One hidden turn or mirror swaps the rows below in pairs. Which row is each named row swapped with?
The rows were stretched afterwards, more along some directions than others.
Kamin: .16; .13; .14; .06; -.16; .05; -.14; -.29; .10; .14; -.08; .08; -.08; -.31; .06; -.18; .02
kiso: -.02; -.11; -.08; .01; -.16; .13; .03; -.03; .01; .02; -.05; .25; -.18; -.20; -.05; -.23; -.13
Zop: .08; .14; .08; -.13; -.18; .05; .30; -.03; .14; -.12; .25; -.03; .23; -.24; -.02; -.21; .04
Zete: -.03; -.14; -.07; .21; -.24; .26; .03; .00; -.01; .01; .18; .10; -.32; -.11; -.03; .12; -.05
ziv: .00; .00; -.06; .11; .09; -.03; .08; -.28; -.20; .11; .31; -.10; .03; .00; -.04; .07; -.25
Peka: .04; -.07; -.17; .23; .01; -.10; -.30; -.04; .02; .17; -.16; -.06; -.30; -.05; .17; .07; -.08
Tusun: .01; .20; .37; -.06; .05; .01; .10; -.13; .15; -.20; .19; .23; .15; -.13; .02; -.11; .14
koma: .19; .06; .12; -.09; -.12; .02; .34; .09; .14; -.09; .17; .11; .19; -.09; -.11; .18; .08
ver: .24; .04; .32; -.03; .01; -.17; .01; -.05; .16; -.07; -.04; -.13; -.03; -.05; .05; -.09; .05
namo: .02; .17; .06; -.02; -.24; .02; .31; -.01; .06; .01; .10; -.05; .25; -.25; -.11; -.14; -.12
lak: -.03; .03; .06; .07; .16; -.20; -.02; -.40; -.16; .06; -.05; .01; .01; .03; -.04; .15; -.23
Kan: -.04; .03; -.13; .09; .03; .15; -.11; -.19; -.04; .03; .46; -.01; -.18; -.11; .01; -.01; -.15
gatas: .23; .23; .13; -.05; -.19; .15; .03; -.09; .12; .15; .30; .03; .13; -.28; .00; -.28; .06
topo: -.04; -.28; .01; .16; -.05; .10; -.03; -.33; -.06; -.11; .09; -.06; -.27; -.21; .02; .01; -.17
zuseb: -.04; .07; .04; -.12; -.01; -.26; .12; .15; -.02; -.03; -.31; .03; .17; .10; .07; -.03; .02
pemo: .23; .02; -.11; -.07; -.20; .08; .15; -.04; .08; -.07; .13; .07; .16; -.19; -.14; .32; .00
vug: .08; .26; .04; -.03; -.15; -.16; .09; .18; .16; -.07; -.01; .16; -.08; -.23; .04; .02; .05
Gidi: -.11; -.12; -.30; -.11; -.13; -.05; -.02; .01; -.20; -.01; -.03; -.09; -.25; -.10; .04; .19; -.11
tilol: .13; .21; .11; .00; -.31; .17; -.02; -.07; .08; -.03; -.11; -.01; -.05; -.11; .06; -.18; .00
Tipob: .04; .11; .20; .05; .09; -.01; .17; .09; .04; -.09; .39; .17; .17; .05; .00; -.06; .02
bapa: -.04; .09; .30; .00; .11; -.11; .04; -.23; .15; -.11; -.09; .05; .21; -.02; -.02; -.10; .23
lozu: -.19; .02; .14; .01; -.09; -.16; -.04; .02; -.29; -.03; -.24; .00; .01; .06; .15; -.07; -.02
kon: -.21; -.03; .19; .30; .08; .00; -.15; -.20; -.10; -.05; .01; -.13; -.29; .12; .20; -.02; .00
sil: .10; -.05; -.08; -.05; .00; -.12; -.22; -.12; .03; .18; -.01; -.29; .00; -.06; .16; -.14; -.05
bab: -.13; .20; .12; .16; .12; -.21; -.08; .01; .03; .05; -.02; -.02; .01; .15; .11; -.19; -.12
Puzi: .06; .15; -.13; .02; .04; .13; -.19; -.17; -.05; .20; .43; -.06; .00; -.17; -.05; .13; -.13
dozap: .12; -.18; -.11; -.10; -.17; -.05; -.07; .01; -.15; .05; .32; -.16; -.14; -.13; -.06; .03; -.16
zenuk: .06; .01; -.06; -.01; .18; -.07; .16; -.25; .08; .04; .10; .09; .26; -.15; .08; .13; .03
kimum: -.15; .09; .26; -.08; .06; -.07; .03; .17; .07; -.17; -.18; .10; .09; .01; .11; -.26; .20
maza: .15; .13; -.01; .27; -.02; .01; -.24; -.24; .12; .27; .10; .12; -.08; -.11; .05; .03; -.15
zan: -.10; -.19; .08; .31; .07; -.01; -.21; -.32; .00; -.01; -.10; -.02; -.30; -.04; -.06; -.07; -.08
revad: -.11; .09; -.07; .16; -.31; .24; .09; .05; -.03; -.13; .09; .24; -.09; -.10; -.10; .13; -.04
kuz: .17; -.15; .00; .11; -.11; -.10; -.10; -.09; -.10; -.09; -.20; -.16; .00; -.10; .01; -.04; .01
vofi: -.03; -.25; -.03; .27; .23; -.16; -.17; -.18; .01; -.01; -.10; -.19; -.23; -.07; .16; .08; -.11
zasot: -.15; .21; .17; .24; .16; -.10; -.19; -.02; -.17; -.15; -.01; .13; .07; .19; .09; .03; .13
dafi: -.02; -.08; .02; .15; .30; -.15; .04; -.24; .06; -.04; -.11; -.07; -.03; .15; -.03; .02; -.04
sefaz: -.10; .24; .20; .00; -.14; -.07; .12; .15; .00; -.09; .33; .10; .12; -.06; .05; -.10; .09
fadu: .01; -.03; -.03; -.14; -.16; -.07; .15; -.14; -.06; .10; -.15; -.01; .26; .01; -.07; -.04; -.15
Fulun: .06; -.23; -.07; .02; -.18; .20; .08; -.02; -.06; -.01; .29; -.09; -.03; -.16; .05; -.14; .01
rute: .29; .01; .11; .10; .07; -.29; -.26; -.08; -.05; .14; -.06; -.04; -.11; -.12; .10; .12; -.13
Vebof: .12; .15; -.01; .25; .12; -.06; -.08; -.34; -.02; .04; .09; -.15; -.07; .07; .09; .29; -.20
Moleb: -.04; .03; .08; .20; .03; .11; -.11; -.18; .21; .01; -.13; .00; -.12; -.09; .14; -.28; .24

zasot is swapped with kuz
pemo is swapped with revad
namo is swapped with Puzi
Moleb is swapped with dafi
Kan is swapped with Zop
zenuk is swapped with kiso
Tusun is swapped with topo

